Each row is where one point has got to under a steady rotation. How many steps took it there?
The counts run from 0 to 634.
[132  96 124 143  97 117 116 127 132 126 110 145 123 108 108 129  85 119
 103 120 145 169 120 172  93 114 118 169 130 119 127 108  85 135 110 123
 126 161 148 113 126 119 137 124 153  48 172 112 168 160 160 114 135 177
 138  99  83  85 143 123 135  99 124 159 129 105 129 156 175  68 166 149
 171 129 141 106 135 129 122 170 139] | 386
[123  81 153 145 116 140 128 144 143 121 110 153 158 109 124  99 105 103
  79 134 132 147 137 113 113 128 105 138 134 124 142 132 110 110 100  78
 103 140 148 149 140 131 125 174 138  61 152 111 138 151 139 141 178 188
 128 122  73  63 146  90 104  97 137 167 150 107 113 135 139  71 173 104
 134 159 167 108 129 113 135 134 148] | 297
[109  93 140 136 119 132 134 149 142 132 134 155 163 131 115 114  99 107
  87 130 148 153 114 133  84 117 111 121 154 114 145 128 100 108  91  82
 106 156 120 131 138 137 138 174 149  63 143 118 162 142 143 127 167 181
 136 118  77  75 138  50 111 117 121 161 146  98 122 128 151  62 165 102
 155 122 156 115 139 113 128 145 140] | 369
[119  84 151 127 114 131 123 131 129 106 106 135 121  98 130 102  95 109
  88 119 131 150 148 141 113 126  90 172 114 117 121 122 118 133 105 125
 117 139 149 143 137 126 125 147 152  50 171 114 146 154 141 137 144 167
 149 121  73  44 149 141 116  89 138 149 134 101 111 142 125  77 178 124
 152 146 179  97 137 121 111 152 136] | 462
[122  83 121 159  86 125 127 131 148 137 129 158 147 104 101 113  79 129
  85 127 131 164 119 144 119 114 139 163 121 144 144  96  97 102 113  99
 124 166 155 138 136 132 114 144 145  65 166 106 146 165 145 109 139 184
 162 119  96 100 162 103 152  99  90 163 140 101 143 171 156  66 157 129
 155 139 154 103 132 108 148 149 151] | 580
[119  82 117 142 116 130 122 148 152 111 110 145 126  84 126 130 103 119
  88 115 135 146 147 155 121 112 110 143 134 133 129 114 112 127 121 119
 119 159 155 174 149 121 129 154 168  48 145 140 155 164 169 132 152 181
 152 119  99  53 150 119  93  96 129 154 140  78 142 121 146  74 173 121
 142 166 165 112 124 124 112 131 156] | 20
[ 84  88 125 156 144 113  95 131 145 134 134 119 147 117 128  99  83 125
  89 135  98 181 144 175 127 140 140 163 116 125 166 147 100 111 130 112
 152 192 125 129 146 130 128 164 153  47 145 113 153 158 145 103 125 156
 126 115 101  61 135 103 150  95 116 144 151 119 130 168 139  85 142 101
 130 135 165  74 133 126 127 155 125] | 320
[138  87 131 148 127 126 111 152 117 125 115 162 165 119  96 118 113 126
  96 143 126 159 125 151 103 136 112 149 152 108 120 110  97 111  98  84
 121 144 160 145 113 159 140 162 152  48 156 112 157 166 125 138 179 162
 118 126  82  65 148 102 119 106 146 164 137 123 129 149 157  79 163 128
 131 145 179 121 122 114 131 148 115] | 300
[ 89  83 150 149 135 130  97 128 153 131 104 103 153 106 130  96  87  97
  71 116 123 163 146 144  96 122  96 132 111 126 130 141 109 116 129  96
 134 169 139 106 157 119 133 155 146  51 131 135 166 156 136  92 151 161
 119 116  92  58 144  89  91  96 126 153 159 127 127 107 116  71 157 105
 140 131 157  92 137 138 110 139 153] | 5
[112  90 134 138 115 133 114 141 128 129 126 143 132  77 105 125  86 118
  88 129 155 151  95 170 106 104 130 153 155 130 153 117  98 128 117 111
 122 173 142 134 146 121 126 150 153  30 159 136 143 167 165 100 119 189
 168 123 119  93 162  99 123 103 103 161 126 103 131 116 139  72 165 130
 164 137 147  98 138 121 113 135 132] | 56
[129  83 149 121 121 125 121 133 134 115  92 148 131  99 123 110  97 116
  82 113 139 157 125 147 110 112  95 153 116 113 115 102 104 129  98 125
 110 138 139 148 147 128 137 145 148  50 164 121 150 162 142 131 166 173
 153 105  81  53 145 134  99 106 136 154 144  82 120 142 146  75 178 141
 164 145 179 113 127 129 118 137 139] | 422
[132  87 156 162 112 142 100 121 128 122 112 135 147 101 108  92  91 103
 103 133 118 155 119 154 106 138 125 172 135 122 130 119 106 124 120  98
 141 161 159 112 120 146 127 156 142  34 179  97 141 162 135 120 129 175
 114 140  89  79 156 117 141  81 129 178 115 143 124 136 136  75 178 126
 129 140 155  82 135 125 131 158 127] | 264
[132  92 128 126 119 120  99 132 122 123 111 159 146 107  98 132  91 127
  90 127 132 160 121 155 109 105 102 155 138 111 114  83  88 123 104 116
 118 150 151 145 139 134 143 139 159  49 170 129 174 190 129 126 171 158
 144 113  91  78 144 116 107 114 135 164 143  96 133 157 172  68 172 143
 149 145 179 117 112 124 129 137 122] | 383
[ 91 103 145 125 117 128 141 141 143 119 117 138 140 136 139  85  91  99
  87 126 136 155 136 154  85 119  76 132 107 115 133 137  96 118 110 107
 141 141 107 125 129 149 161 165 138  73 143 132 173 143 129 118 159 180
 125  99  86  50 145  84 110 117 139 161 134 119 135 143 139  48 180 117
 130 111 159 109 140 127 112 162 125] | 119
[ 90  88 136 128 142 133 115 143 159 113 119 145 140  94 134  99  85 109
  92 135 137 159 142 139 112 114 112 121 127 140 164 148 110 119 126  98
 115 164 121 156 174 111 123 170 147  55 139 128 133 152 158 116 151 181
 143 108  95  67 139  95  97  98 120 168 153  85 111 129 134  72 167 108
 143 158 163  94 124 135 121 122 141] | 130
[117  90 132 156 115 136 118 153 131 131 130 150 156  87  95 114  89 120
  86 127 135 149  95 172 107 116 137 148 158 125 141  95  98 119 120  93
 151 176 151 144 121 162 137 157 157  34 149 128 149 181 140 119 140 177
 153 134 129  78 174  92 129 112 107 158 121 112 152 133 151  70 165 130
 145 140 149 106 136 123 122 158 127] | 414
[ 98  78 132 156 123 133 121 147 148 123 133 143 134  89 121 103  83 134
  88 141 122 161 143 147 124 132 150 157 136 128 167 143 109 110 124  90
 131 175 147 162 144 131 113 171 156  51 148 109 121 159 158 128 132 172
 149 137 100  55 154 112 137  82 124 154 142  99 124 149 134  86 155  98
 133 166 169  84 127 119 133 134 136] | 611
[113 120 128 117 121 145  96 126 142 105 127 167 147 128 115 115  75 113
 109 142 132 165 130 161  92 104  83 152 118 132 145 118  81 119 121 121
 117 143 123 125 135 132 150 144 144  69 174 132 176 167 151 111 149 183
 126  89  84  96 120  94 118 105 116 178 128 102 135 175 168  60 179 137
 127 128 164 113 111 140 119 160 119] | 273
[115  92 117 143 121 142 111 140 157 100 114 159 148 116 136  99  88 110
  97 127 114 162 161 140 115 116 104 147 106 144 132 111  98 113 130 102
 147 147 149 150 135 136 150 149 147  64 150 117 144 162 140 130 175 180
 118 107  96  57 143 131 112  91 144 168 129 116 144 166 150  62 176 140
 103 155 175 119 111 140 120 139 128] | 269
[ 95  80 137 138 136 120 109 130 155 114 118 133 129 123 140  98  85 115
  89 130 103 179 175 151 124 140 105 160  89 126 144 141 109 115 123 108
 145 156 122 141 141 132 132 155 138  69 150 105 147 147 146 128 141 169
 121 102  76  44 127 133 131  90 130 156 152 113 120 176 140  78 162 110
 127 143 185  84 130 130 130 150 130] | 392
[ 89 101 127 119 117 130 140 159 137 122 157 148 141 113 110 104  80 121
  93 115 135 156 129 148 107 128  97 135 129 114 159 132 104 103 106 105
 128 157 101 150 139 142 141 173 148  73 138 137 177 147 140 124 159 161
 177 119 107  70 150  62 134 117 107 144 139  95 129 151 145  56 162  92
 155 117 174 105 136 107 121 153 123] | 286
[ 95  89 135 170 138 130 105 133 158 142 115 125 168 118 126 115  96 115
  75 133 121 173 153 143 112 129 132 127 137 137 151 154 106 111 126  78
 125 183 145 124 162 114 126 168 145  51 125 117 151 159 151 109 149 170
 107 114  85  72 136  79 121  98 122 154 156 109 128 136 144  79 153  99
 128 147 143  91 135 124 127 140 160] | 404
[121  67 141 161 107 127  93 122 148 132  96 133 152  94 119 103  91 109
  70 112 124 160 151 130 127 117 115 159 112 131 115  97 114 114 115  98
 129 169 174 137 140 120 114 145 147  57 152 105 146 173 144 115 163 162
 130 127  86  69 156 125 111  89 117 157 146 120 139 132 123  72 165 127
 144 153 175  92 126 123 126 135 161] | 184
[ 98 103 108 133 133 138 127 169 142 113 138 164 141 108 121 116  91 126
  97 129 131 154 122 161  87 110 111 128 151 126 150 125  86 113 114  95
 135 157 121 158 134 154 154 168 163  58 126 148 167 168 141 137 167 178
 146 111 104  69 153  76 108 121 135 149 131  85 145 144 158  68 172 106
 123 135 163 128 120 121 123 149 122] | 51
[ 93  85 128 138 111 144 140 162 154 121 143 147 142  99 123 101  98 116
  78 122 130 153 142 128 114 125 102 141 124 132 142 133 124  99 106  98
 121 153 132 169 142 129 125 178 154  74 137 130 146 148 148 135 157 174
 173 129 104  54 153  88 119  92 111 152 146  93 132 140 126  63 171  93
 144 150 183 108 134 109 128 132 145] | 214
[107  85 144 124 144 110 116 147 141 130 114 137 142  95 127 124  99 131
  75 123 141 162 133 148 111 122  98 142 144 103 133 130  99 130 104 112
 113 158 130 158 163 119 134 160 160  48 133 144 163 158 147 129 161 160
 152 125  90  42 141 101  90 116 138 146 154  85 120 118 141  87 157 104
 155 145 171 104 129 116 115 129 134] | 132
[113 101 146 125 126 126 106 126 147 127 118 153 165 142 125 100  94 102
  89 127 127 165 144 133  94 129  87 135 109 119 132 134  93 100 113  93
 117 148 124 107 144 141 147 165 140  64 156 120 177 156 133 114 175 170
 111  94  65  74 123  72 108 122 126 166 156 121 127 165 150  62 172 119
 135 134 175 108 120 124 126 148 134] | 78
[ 90 106 120 155 125 146  93 131 147 115 146 140 162 114 116  92  73 106
 101 141 119 166 136 180 103 115 124 150 124 144 167 138  92 119 149  96
 151 161 130 103 138 144 139 155 150  61 153 119 165 154 146  96 127 171
 109 115 109  96 136  88 141  97 118 164 129 134 147 151 151  60 165 125
 111 129 148  87 124 142 122 163 130] | 595
[ 70  87 118 164 115 118 106 133 161 141 130 119 140 103 120 107  73 114
  74 106 116 175 141 165 121 123 123 136 115 141 161 130 114 111 128 104
 152 190 130 129 152 121 132 155 148  63 125 134 162 156 146  92 136 157
 147 117 117  79 157  82 126  99 101 136 151 110 162 132 140  68 153 104
 139 130 145  90 144 124 124 145 163] | 362
[128  92 134 124  90 130 108 133 136 125 132 153 141 111  92 120  81 103
  77 107 134 153 118 149 115 126  90 169 116 114 125  82 110 109  89 115
 129 152 143 111 122 143 130 152 154  65 180 122 183 163 130 121 159 160
 167 127 101  94 143 104 125 107  95 157 137 123 144 166 149  49 170 132
 152 122 172 106 127 106 125 154 121] | 108
[ 92  96 137 138 138 124 100 118 149 137 116 137 153 123 135 103  77 127
 110 140 122 180 133 162 108 121 139 144 120 136 169 134  79 118 131 114
 136 178 124 118 155 125 138 150 132  57 162 107 154 163 151  98 130 180
 128  89  89  88 137 105 138 103 112 159 152 107 118 167 161  78 156 127
 155 128 142  87 128 143 133 151 136] | 277
[122  76 154 142 121 140 105 137 141 127 106 138 158 100 117 106 107 106
  77 128 132 151 145 119 114 125  96 152 136 124 126 138 122 110  99  84
 107 153 169 138 152 124 111 174 155  46 156 115 142 153 142 129 165 172
 129 132  75  66 143  93 100  88 132 164 146 119 113 113 117  77 165 103
 137 156 171  98 126 111 118 125 150] | 296
[124  96 134 127 103 138 129 143 121 112 144 166 145 126 106 110  95 123
 102 139 133 152 131 146 112 131 108 173 128 112 139 122 100 111  90 109
 111 141 134 132 119 149 121 161 153  62 181 105 154 156 136 138 158 172
 155 128  68  80 129 101 143  98 117 171 128 114 116 182 153  72 163 114
 141 133 185 105 125 105 132 158 111] | 66
